(in the rows, 128 means zero)
Rotation paths and how fast each direction turns (degrees each step)
Each turn is a multiple of 5 degrees from 10 to 175, or 0.
Each row of a path follows its step; steps can be skipped.

step 0: [124 116 126 131 132 129 132 118 135 118 132 121 126 140 130 134 124 121
 123 123 126 120 135 125 122 130 141 128 119 131 125 125 119 120 121 116
 135 124 134 127 126]
step 1: [122 118 121 128 128 117 138 122 126 121 130 125 121 133 117 143 125 128
 125 136 125 133 127 125 127 130 127 130 124 120 136 134 115 119 140 130
 135 127 131 131 124]
step 2: [130 126 114 124 128 122 132 125 142 129 132 116 128 139 127 136 123 140
 127 139 126 128 125 119 123 129 128 121 133 120 122 124 125 135 126 126
 133 122 123 133 118]
step 3: [119 134 124 117 128 127 140 126 137 123 135 128 133 133 133 128 128 121
 132 134 126 129 123 121 122 129 125 116 119 121 142 132 136 128 120 129
 140 128 126 132 121]
step 4: [137 130 115 118 130 129 136 126 129 127 131 125 123 129 136 141 129 126
 127 136 138 128 128 132 120 122 123 114 125 131 140 124 130 122 125 130
 121 118 127 128 137]
step 6: [125 137 114 134 125 124 131 133 124 121 128 127 113 137 123 125 119 130
 128 129 133 124 126 123 117 132 127 131 120 130 132 138 132 116 134 133
 129 125 124 135 137]
step 7: [122 130 115 137 120 123 129 135 130 135 129 124 120 128 120 128 129 125
 131 134 136 130 122 126 120 124 121 132 136 123 126 117 134 134 131 123
 136 118 117 134 136]
step 8: [121 135 123 136 135 123 124 137 144 128 134 133 128 133 131 120 131 115
 138 125 131 136 127 119 115 127 124 125 124 119 123 127 138 127 125 127
 122 125 128 127 131]
step 9: [120 129 123 129 127 122 134 130 134 129 135 133 114 129 134 116 136 122
 127 125 145 132 131 134 125 124 126 125 134 125 140 119 124 127 129 135
 120 128 134 122 135]
step 10: [137 130 122 133 130 131 125 128 129 136 143 139 116 128 123 117 136 135
 132 131 123 138 137 136 122 127 133 124 136 123 126 125 124 124 125 123
 122 127 133 135 135]
Speeds:
[129 131 126 128 124 126 128 130 125 128 129 127 127 131 126 126 128 135
 129 130 124 127 124 127 129 131 128 129 129 127 128 128 129 129 130 126
 129 131 125 130 126]
80
[127 124 130 130 126 129 125 127 128 130 126 129 126 130 128 131 128 130
 130 130 130 130 128 126 128 128 134 131 128 130 127 129 128 122 128 129
 131 128 124 129 130]
65
[128 126 126 127 129 130 128 125 128 130 128 126 125 129 127 128 128 129
 128 123 125 127 130 128 130 127 127 129 128 132 129 129 131 125 131 124
 128 127 131 131 130]
65

step 0: [128 138 128 120 118 134 130 130 120 124 116 136 126 118 133 137 131 129
 135 124 131 135 133 131 138 131 134 138 136 130 137 124 128 128 133 114
 121 130 130 131 124]
step 1: [128 134 136 132 121 128 131 128 144 131 131 120 123 132 126 133 127 123
 134 125 134 133 132 124 114 120 125 139 133 127 142 125 127 136 133 128
 138 136 127 127 134]
step 2: [132 132 117 133 129 129 127 121 139 129 133 125 124 129 121 122 135 125
 117 112 126 119 129 138 132 127 117 117 123 130 137 140 124 130 128 129
 129 130 133 127 129]
step 3: [134 120 119 138 127 135 133 131 123 132 131 126 119 127 122 135 119 125
 138 130 119 120 121 122 138 127 126 117 128 129 122 125 133 128 126 115
 128 121 135 132 131]
step 4: [128 136 133 125 123 131 126 127 119 128 123 130 120 133 129 129 121 125
 122 125 124 136 114 115 128 123 134 127 141 131 127 128 116 120 126 122
 125 130 116 135 120]
step 5: [136 135 129 125 127 133 121 126 133 127 129 135 131 128 129 122 120 123
 132 133 135 142 138 140 119 128 130 131 139 121 138 136 123 127 134 120
 128 121 132 125 122]
step 6: [132 130 131 116 117 137 132 119 135 126 129 129 127 137 135 140 135 128
 135 123 126 114 131 138 128 125 125 132 124 127 140 128 132 129 131 129
 126 129 137 133 136]
step 7: [139 131 113 134 129 127 136 130 131 123 130 126 121 130 118 137 133 127
 126 121 133 128 129 109 132 124 121 127 130 125 132 130 136 136 131 134
 135 134 129 137 129]
step 8: [128 128 123 133 137 132 123 131 125 138 128 126 110 120 117 134 131 124
 118 125 123 132 127 135 128 126 127 127 127 141 126 130 120 124 126 114
 136 126 123 129 126]
step 9: [123 137 131 136 116 128 133 129 124 133 121 128 134 125 129 121 119 117
 137 127 122 131 122 131 134 128 124 129 135 131 134 128 122 130 129 110
 116 126 134 127 125]
Speeds:
[127 130 127 124 128 128 125 127 128 126 127 131 126 130 135 129 126 130
 131 129 129 131 129 129 128 128 130 129 126 122 127 128 127 128 131 128
 127 128 126 130 128]
65
[130 131 132 128 128 127 127 128 129 128 127 126 129 126 130 128 129 128
 128 126 124 131 131 126 129 128 125 126 129 128 126 125 127 126 126 129
 128 121 129 130 128]
70

step 0: [120 137 121 121 120 132 138 130 124 127 133 119 121 120 133 123 131 132
 123 129 127 135 127 129 122 145 128 123 142 126 123 126 124 127 126 125
 134 121 127 130 141]
step 1: [120 131 129 119 125 123 134 116 116 126 125 129 116 128 133 129 128 130
 132 140 134 129 139 127 135 131 127 124 127 127 132 135 127 129 119 137
 111 126 124 127 137]
step 3: [126 136 116 124 131 136 131 130 123 127 112 122 128 133 118 127 138 132
 122 128 136 133 129 119 126 137 132 114 123 130 126 128 130 124 127 117
 124 125 138 124 131]
step 4: [120 129 128 129 130 127 137 131 118 131 128 139 138 128 130 115 131 143
 127 126 132 130 143 128 127 137 121 131 133 126 134 128 119 119 124 128
 124 125 132 121 135]
step 5: [127 129 117 114 128 124 140 132 120 128 130 121 131 128 133 118 127 131
 118 126 124 121 121 128 123 120 125 128 130 126 127 134 130 139 116 131
 123 124 126 117 139]
step 6: [122 142 132 128 123 134 140 124 138 128 127 124 126 132 131 124 127 131
 124 127 136 126 129 124 134 131 122 107 138 136 128 129 126 137 122 134
 122 127 129 123 124]
step 7: [130 137 124 130 120 127 141 119 122 144 118 130 130 137 131 127 132 133
 126 136 130 136 125 122 131 138 123 137 132 126 128 130 136 125 135 128
 118 126 125 122 129]
step 8: [118 124 128 121 125 130 141 137 119 129 129 127 127 118 130 129 133 131
 127 120 129 132 125 125 125 138 125 125 127 128 127 143 127 135 137 120
 115 135 135 127 136]
step 9: [124 143 121 132 133 136 141 130 118 128 123 129 128 120 134 128 132 130
 130 132 124 129 139 126 122 124 126 117 117 124 125 125 119 133 121 126
 121 129 118 123 130]
step 10: [121 136 126 128 134 128 133 130 126 138 133 121 122 133 126 126 119 141
 117 134 130 138 126 124 132 131 124 133 132 137 136 119 120 135 121 120
 124 125 126 120 138]
Speeds:
[130 133 129 131 130 130 127 129 132 129 126 125 131 126 124 128 127 125
 126 129 129 125 125 127 131 127 129 126 128 129 130 124 127 129 127 128
 126 127 126 129 129]
100
[125 127 131 126 127 127 127 127 127 123 126 132 128 127 126 127 127 126
 127 129 129 127 130 127 131 128 129 122 127 132 128 128 126 128 128 128
 124 131 130 130 126]
145

step 0: [127 121 136 127 139 129 125 118 125 127 120 127 132 138 127 121 135 121
 128 121 130 125 139 135 128 134 125 147 124 122 134 131 127 118 126 134
 130 133 126 135 121]
step 1: [130 129 121 138 128 141 126 128 124 121 126 137 127 141 121 124 124 119
 122 126 125 136 131 135 122 128 119 119 133 123 119 122 137 126 127 129
 125 114 128 136 131]
step 2: [135 126 118 125 127 132 128 120 134 143 121 135 128 128 128 116 127 129
 139 127 127 125 124 122 128 130 121 119 123 140 121 129 130 126 123 131
 132 128 127 113 138]
step 3: [132 125 136 133 128 130 129 113 133 132 127 138 135 121 129 133 124 123
 125 123 127 125 135 125 132 124 134 145 132 124 132 126 131 133 143 138
 135 133 129 120 133]
step 4: [140 126 122 124 125 142 134 136 133 127 127 122 129 133 132 136 118 134
 119 127 139 129 125 134 123 128 134 132 126 124 121 121 136 128 134 134
 132 119 128 134 117]
step 5: [131 134 128 134 135 117 126 129 136 132 129 113 128 136 135 116 121 127
 137 138 130 122 121 127 126 121 120 120 124 124 129 126 129 127 125 131
 144 123 124 122 125]
step 7: [131 124 130 114 135 138 133 136 122 122 127 131 126 123 125 130 125 139
 126 128 141 120 130 131 118 138 130 139 126 122 127 129 121 117 120 126
 130 130 131 118 125]
step 8: [129 135 130 134 140 129 126 127 128 117 130 127 113 128 131 124 139 120
 125 123 121 118 138 129 119 123 123 123 130 123 132 132 127 126 124 134
 142 122 126 133 119]
step 9: [129 138 129 138 121 138 121 134 114 141 122 133 126 124 126 118 131 121
 125 125 123 129 115 133 122 128 120 127 121 139 124 128 124 129 129 134
 121 127 124 133 128]
step 10: [120 124 132 129 133 139 128 130 129 137 123 137 134 131 117 134 119 123
 137 137 127 114 133 122 131 137 125 132 123 122 123 136 123 125 129 129
 125 131 127 115 132]
Speeds:
[129 128 130 130 124 127 130 128 122 126 126 132 130 127 129 127 127 128
 127 127 130 131 127 130 128 126 127 129 126 127 132 129 129 131 131 126
 127 126 127 129 127]
130
[128 131 128 130 127 127 129 129 127 126 124 127 128 127 129 124 128 125
 129 131 127 126 125 126 130 128 127 126 130 128 124 125 126 126 129 127
 127 125 123 129 132]
95
[130 128 132 127 128 126 133 129 129 133 126 130 125 131 131 126 131 129
 128 128 127 128 128 125 126 124 127 127 131 127 128 130 129 129 127 127
 129 130 130 129 128]
120

step 0: [129 124 142 121 135 128 129 128 123 135 119 130 118 128 117 125 126 131
 136 116 134 128 133 126 120 133 118 124 124 139 137 130 144 122 125 144
 137 131 130 123 129]
step 1: [132 139 135 126 134 130 127 111 120 123 118 134 129 134 136 120 127 122
 129 123 137 128 117 127 136 127 126 125 120 131 133 144 141 132 125 129
 140 128 131 118 124]
step 2: [128 139 127 131 123 130 116 123 130 124 120 124 129 119 136 130 122 116
 121 121 137 135 110 129 126 126 126 126 123 126 121 139 120 136 121 122
 117 122 134 118 137]
step 3: [127 124 130 133 122 130 124 143 131 133 133 121 135 128 135 139 124 122
 127 118 136 139 120 134 125 139 120 125 140 121 140 127 117 130 122 117
 124 135 128 129 139]
step 4: [128 120 139 135 122 127 123 133 133 127 147 118 132 134 129 127 128 124
 130 126 123 128 134 130 129 133 125 132 140 124 126 120 132 128 118 118
 145 143 126 121 122]
step 5: [132 127 134 132 124 129 122 121 139 113 128 122 127 117 126 124 129 128
 134 126 113 121 137 123 117 121 126 128 132 135 120 123 147 121 131 125
 135 139 124 125 135]
step 6: [132 126 124 118 130 118 129 124 131 124 117 127 132 124 128 136 135 125
 131 134 135 124 130 129 130 117 126 123 126 140 129 138 144 124 148 121
 125 141 130 132 139]
step 7: [125 138 120 110 134 105 120 133 119 137 127 135 128 122 129 132 128 121
 119 137 136 130 124 134 135 121 135 121 134 127 122 134 128 125 126 123
 130 132 135 126 127]
step 9: [120 116 128 139 126 128 138 122 132 137 127 113 145 128 132 117 119 125
 125 127 127 135 124 128 128 135 122 129 131 120 132 125 138 131 132 136
 138 122 134 139 124]
step 10: [111 128 126 126 126 142 132 127 128 123 138 111 134 120 131 133 128 124
 126 123 130 126 118 122 127 127 135 141 123 134 121 128 144 125 123 137
 129 132 132 134 118]
Speeds:
[131 132 125 127 127 130 129 127 126 126 127 123 129 129 130 126 125 129
 129 127 129 126 127 130 125 128 128 127 128 127 125 131 129 129 132 129
 125 131 125 129 125]
85
[126 127 126 130 130 131 126 132 130 124 130 129 131 130 127 130 127 129
 131 130 126 130 129 124 126 131 126 129 130 131 125 127 130 131 128 129
 128 130 129 129 126]
60
[125 127 126 124 128 122 128 128 128 128 126 126 127 127 128 126 128 130
 130 132 128 129 127 126 130 127 129 130 129 126 129 124 131 131 129 132
 128 126 126 131 128]
35

step 0: [130 123 121 133 131 126 122 130 136 139 129 119 132 118 134 134 126 118
 139 117 142 129 131 130 124 121 125 133 124 127 127 123 123 135 119 126
 129 135 135 118 126]
step 1: [127 132 132 123 118 135 135 119 128 139 119 128 129 137 137 117 128 137
 134 118 133 134 135 128 124 126 128 128 135 133 133 127 123 126 124 127
 134 136 129 120 116]
step 2: [121 139 122 130 124 131 121 140 133 132 114 138 128 130 135 132 121 126
 136 129 136 123 127 133 143 134 126 129 139 131 132 127 125 131 126 130
 130 120 127 131 120]
step 4: [124 129 120 126 116 134 132 125 120 124 131 129 129 136 126 130 124 127
 135 120 126 134 132 125 131 124 117 144 136 117 125 123 115 118 135 132
 125 131 133 126 125]
step 5: [126 128 117 135 124 124 127 125 131 139 120 134 123 127 133 134 130 122
 139 117 130 117 136 124 126 120 121 131 133 140 123 125 133 129 132 132
 114 128 132 132 133]
step 6: [121 112 124 126 119 134 132 129 134 136 119 128 134 124 126 123 133 129
 132 123 137 127 138 123 125 132 127 124 126 116 135 126 132 135 127 137
 121 136 125 121 119]
step 7: [131 129 130 123 119 129 123 129 125 135 117 144 129 117 137 125 118 131
 135 129 131 134 136 131 135 129 128 141 127 125 121 130 125 127 133 119
 133 137 128 122 123]
step 8: [128 125 134 124 134 127 131 149 133 135 132 137 129 125 137 126 126 135
 137 122 128 120 131 125 129 127 118 129 136 136 133 121 123 128 128 132
 130 132 139 136 123]
step 9: [129 122 122 132 129 125 119 128 134 133 128 113 134 127 133 121 123 129
 130 127 135 133 129 131 130 130 120 136 137 123 126 118 111 135 131 141
 125 127 132 120 125]
step 10: [138 130 122 132 118 132 127 116 140 128 122 132 120 138 139 125 123 126
 140 124 126 138 136 129 124 131 121 124 133 130 124 122 125 121 131 123
 125 133 134 130 123]
Speeds:
[126 126 127 130 131 128 131 127 127 130 129 128 124 129 128 129 128 125
 129 127 124 125 129 131 129 131 128 128 128 127 128 127 127 126 127 125
 123 131 126 123 128]
60
[129 131 129 127 125 128 127 126 126 126 129 134 131 127 131 129 132 126
 129 128 125 127 127 129 126 129 125 127 130 130 127 128 126 126 128 126
 127 124 127 127 125]
125

step 0: [138 129 123 134 140 129 119 128 128 134 136 124 122 129 139 127 134 140
 127 123 134 134 131 126 135 139 134 124 123 122 120 123 119 142 120 132
 126 130 132 131 121]
step 1: [130 128 121 129 128 136 123 126 130 138 135 129 118 126 131 135 136 141
 123 130 127 138 141 125 128 132 127 127 119 131 122 120 115 142 121 127
 124 127 131 123 118]
step 2: [121 135 123 124 121 131 124 124 125 135 124 129 117 127 124 132 139 138
 128 136 129 130 138 134 126 135 126 118 121 139 127 124 111 130 129 128
 121 122 134 122 118]
step 3: [122 133 121 129 130 120 123 129 120 131 117 124 123 126 128 126 134 138
 136 135 138 120 132 129 122 131 133 112 129 139 126 130 116 131 136 125
 123 125 136 121 121]
step 5: [140 135 120 138 139 126 116 126 115 125 137 126 127 126 134 132 136 131
 125 131 128 133 124 123 126 137 124 126 130 119 128 135 119 134 125 117
 124 125 137 124 121]
step 6: [133 140 120 137 130 131 118 127 120 137 136 126 121 128 134 139 131 121
 122 124 125 134 126 126 127 134 121 122 117 129 125 129 122 140 125 118
 127 121 138 121 127]
step 7: [126 138 126 133 130 132 123 126 127 136 123 126 123 134 131 133 137 120
 123 118 131 130 122 131 128 132 118 114 116 140 123 125 116 140 127 131
 129 124 134 121 121]
step 8: [121 130 123 128 135 127 133 126 131 126 125 121 128 129 131 127 141 128
 124 120 135 126 123 120 120 125 127 112 125 139 124 125 110 134 127 134
 130 124 131 120 116]
step 9: [127 119 118 132 132 125 129 114 128 118 127 121 128 122 132 129 136 134
 121 132 128 128 123 119 119 128 134 113 128 132 124 134 115 127 122 133
 126 123 137 119 122]
step 10: [135 123 118 131 131 122 120 114 125 122 130 124 126 122 132 133 137 135
 128 129 129 138 124 127 131 137 134 113 127 124 127 132 126 123 125 129
 125 117 145 123 130]
Speeds:
[123 127 126 127 126 130 127 124 126 125 127 124 129 127 125 128 131 129
 133 129 129 127 127 125 127 128 129 128 128 130 129 129 132 126 129 129
 128 132 129 126 126]
60
[126 126 126 126 125 127 131 129 123 126 125 131 129 130 130 128 127 133
 127 128 130 127 126 128 128 125 128 128 127 128 125 129 127 124 128 128
 127 123 127 127 127]
60

step 0: [122 125 129 124 143 126 131 123 127 120 125 122 132 121 136 132 127 124
 136 127 125 124 130 109 140 127 133 119 134 123 121 123 136 123 119 138
 118 131 132 131 121]
step 1: [130 124 131 118 137 137 131 131 122 115 118 123 144 129 135 125 136 131
 126 129 135 123 116 135 125 122 127 128 128 137 130 132 125 121 135 129
 116 132 118 126 121]
step 2: [119 129 121 121 132 129 128 129 131 108 118 121 128 137 133 127 133 134
 120 122 128 119 131 122 127 136 125 129 124 121 117 126 122 129 130 137
 135 125 139 117 132]
step 3: [126 116 123 131 132 130 127 140 135 121 123 127 139 131 137 119 120 122
 128 129 116 110 125 120 131 120 140 127 125 135 127 134 138 127 123 126
 127 131 129 127 133]
step 4: [130 134 139 129 124 128 121 127 127 121 111 131 128 126 129 139 133 135
 122 128 122 113 120 127 134 134 133 136 126 135 137 132 116 118 124 126
 120 135 133 121 126]
step 5: [131 126 123 128 131 134 123 131 117 120 121 130 127 133 121 122 134 130
 134 130 118 125 125 122 136 136 120 118 128 130 125 133 135 139 121 137
 116 128 140 116 140]
step 7: [130 129 135 125 138 113 123 119 126 131 120 127 136 131 128 133 135 131
 117 120 123 133 120 115 138 134 129 127 116 126 117 133 132 123 120 133
 123 128 131 123 120]
step 8: [131 124 138 126 129 132 135 132 121 127 122 123 143 144 135 116 129 126
 134 135 134 131 116 124 126 130 129 133 122 127 127 139 132 127 134 135
 118 126 134 127 141]
step 9: [130 131 118 132 128 122 118 128 129 126 122 131 129 133 133 129 134 130
 116 126 139 117 124 118 133 119 120 141 132 120 118 134 120 119 132 127
 132 128 138 127 140]
step 10: [121 122 129 129 131 131 118 124 126 130 122 129 129 124 125 119 125 122
 116 132 131 125 122 109 134 133 142 124 126 129 130 131 146 126 129 122
 120 128 141 132 130]
Speeds:
[129 129 124 129 132 126 126 130 125 127 129 130 127 125 129 123 129 121
 128 129 127 128 126 127 128 130 127 128 124 128 128 127 127 129 127 129
 128 127 126 128 127]
155
[129 132 128 129 126 130 129 126 126 129 128 127 128 127 130 132 130 130
 127 130 130 129 124 126 127 128 132 129 125 131 130 129 132 128 126 129
 127 128 126 125 123]
110
[127 133 128 127 130 126 129 126 126 128 124 129 129 125 126 127 127 130
 126 129 127 128 133 124 125 130 125 130 129 127 127 130 127 130 125 126
 130 126 129 127 126]
145

step 1: [129 129 119 128 124 128 119 129 123 114 126 140 129 122 136 132 122 132
 118 131 132 139 114 129 116 128 136 131 128 120 128 128 136 134 135 124
 131 123 128 129 139]
step 2: [127 141 127 133 132 118 137 130 135 129 136 129 129 137 120 126 118 122
 124 130 131 135 124 131 121 122 124 127 124 125 114 134 126 128 136 137
 124 127 136 118 140]
step 3: [136 127 122 128 135 129 129 123 140 119 132 126 142 138 123 131 127 130
 128 116 133 132 130 128 132 122 118 132 134 127 139 139 122 135 129 132
 129 133 113 127 130]
step 4: [138 128 118 133 137 130 127 129 131 128 122 135 130 129 134 130 126 140
 113 127 136 126 127 140 132 141 132 129 140 129 123 117 136 136 134 129
 125 131 124 131 126]
step 5: [125 130 131 125 129 113 127 132 128 137 131 137 134 129 130 120 127 118
 112 126 115 124 128 131 128 122 131 126 139 126 120 128 122 126 143 124
 129 137 129 119 126]
step 6: [134 132 134 117 127 118 129 124 129 120 128 142 134 133 132 132 132 113
 127 127 133 131 127 132 127 122 119 140 131 138 129 131 124 131 127 133
 133 118 122 138 120]
step 7: [132 132 117 120 127 130 123 128 123 123 131 121 130 127 130 132 123 130
 130 136 127 137 114 133 132 142 130 137 140 139 121 128 133 118 136 137
 126 129 124 135 134]
step 8: [126 130 126 140 128 130 130 127 129 128 145 127 128 148 126 123 128 118
 124 138 121 128 127 129 124 132 130 136 135 127 135 125 130 124 140 117
 124 128 130 123 133]
step 9: [126 135 120 128 130 126 133 133 129 133 138 133 128 135 129 134 134 125
 119 116 126 127 131 132 134 127 113 125 122 147 136 126 127 135 126 122
 126 121 124 136 137]
step 10: [134 127 119 124 131 121 129 134 127 137 124 131 130 128 142 136 124 144
 125 120 126 139 122 135 131 127 135 132 138 127 138 132 132 114 130 122
 132 118 129 131 130]
Speeds:
[133 126 129 128 131 123 128 128 125 131 125 130 129 126 127 128 129 129
 128 125 127 128 130 127 130 129 130 129 125 127 127 126 127 128 130 126
 128 129 127 129 123]
60
[130 130 129 126 127 129 131 128 123 128 129 127 127 127 130 127 130 131
 128 129 130 128 128 130 126 128 129 129 129 126 129 126 128 126 133 129
 129 133 133 125 130]
120
